Each path is a new rotation, seen through one point. The rows after it are directions, each followed by how far the rotation turns it, in degrees per step (0 if it stays put).
Each turn is a multiple of 5 degrees from 10 to 175, or 0.
Each row of a path follows its step; steps can be skipped.
Path 1:
step 0: [-13 -14   1   3  14   9  15  -2 -10  11   6 -22  -7  -7   9 -11  36   7
   0 -13   5  14  -6 -11  -4  -9  -5  11  -6  11 -21   7 -14  -7  18   8
   0  24  14]
step 1: [ 12 -12 -13   2  -4   5  -9   4  -9   5  18  -8 -11 -20   4  11  19 -18
 -14   0 -19  -5   6   1  14   7   2 -45  -1  10 -17  -7  -1  10  10  -4
  -4  -9   3]
step 2: [-16   6  -2   5  -4   4  -6   9  23  -7  -7  23   6  10   6  -6 -13   0
  10  -9 -20 -14  10  -6  17   8   2  -9 -19   8   1 -37  10  -7  19  13
  -3 -12  -2]
step 4: [ 15  11 -17 -19   2  10  10  -8  11  17   9 -12  -2  12   1  16  -5   4
  -5  -6  10  14   9   3  -7   4  -9   9  10   3   7  13   5  -4   6 -31
 -31   8  23]
step 5: [ 12  -1 -14  15  -9 -11   4   1  -5   7  -9  -3 -14   9  14   0 -28 -27
 -22   9   8   4 -12 -19   7   9  12   6  -4  16  -3   6 -15   6 -19   0
 -23 -10 -10]
step 8: [  3 -14   3   7 -18  -7  10   0 -19  23  19 -11   3 -10  -6 -14  -1  15
  16 -10  -7  16   0   6  16  -5   9   4  13   4 -15  -6   1 -15  12  19
 -21  18  10]
step 11: [-28  -7  22 -10  18  21   2  13  24  23   3   4  -1  16  -8  23  12 -15
   9  18   4   9  -1 -14   1   6  10   4  -3   0   5   7  -9 -14   5   7
  -6   1   6]
step 14: [ 12  27  -8   0   3  -6   8 -15 -18   4  14  12   4   7   8  -2   6   6
   6  31  13  -2 -12 -11 -19   4  -8  10  -7 -14  -7 -19 -17  10   6  23
   1  -4 -13]
step 16: [  3 -17  -3 -11 -19 -28 -16   5 -13  18   0 -21   4  -5 -17   9 -29  11
   8 -20 -14   7  -7  -7  17  12   4  -9  -3   7   1   3   4  -7 -13   4
   0   6 -16]
step 17: [-27  -1   2   2   6  -7  11  -7   7   0   4  -7  -4   0   4 -23   3  20
 -22 -34   6   2   2 -15  -4 -11 -21  -1 -22   7  -7  -1  -7 -22 -11  16
   6   6   0]
step 18: [  0   2 -13  10  26   8 -12  -2   0  15  30   1 -21 -16  10   9  22   0
 -13  11  -4   4   5  -6   4 -27  -4 -10  -7   3  -6   6  -2   0  14 -13
  22 -12   5]
Directions:
[-2  0  2  3 -3  1 -3 -1  1 -3 10 -4  8  0 -9  4  0  2 -2  3  6 -1 -3  5
  0  6  1 -6 -4  0  3  7 -8  0  4  3 -2  1 -3]
140
[ 0 -2  8 -1  2 -6 -3  3  2  0 -9  2  0  0  3  5  6 -4  2  2 -4  1 -6  1
  4 11 -2 -5 -2 -4 -1 -5 -4  1  2 -4  0 -2 -4]
80
[ -3   1  -2  -2  -4   4   4   3   3   0   0   1  -2   3   4 -11   3   1
   4  -5  -2  -2  -3   3   2   3  -6   3  -4  -3   9   3   0  -2   9  -3
  -6   5  -2]
170
[-1  5  2 11  3 -1 -5  4 -2  4  4 -4  2 -2  3  3 -5 -1  1 -3 -2 -7  3  0
  2  8 -1  8 -2  0 -2  2  8  3  2 -5  1 -1  2]
130
[-2  7 -3  0 -5 -1 -2  7 -8 -1 -3 -1  7  9  2 -1 -2 -5  0 -1  2  6 -4 -1
 -3 -2 -1  2  6 -5 -2  3 -6  4  1 -2  1 -4  3]
45
[ 1  2  0 -1  8  0  1 -5 -5  4 -4  7  3 -2 -2 -3  0  0  5 -5  5  2  6  1
 -5  3 -3  2 -9  2  5  1 -6 -1  2  1  9 -3  1]
100
[-1  9  1 -3  2  3 -1 -2  4  1  0 -3  6 -7 -5 -3  6  3  3  2 -5 -1 -5 -3
  2 -5 -2  6 -7 -3 -4  1 -3  4 -7 -3 -4 -4  2]
100
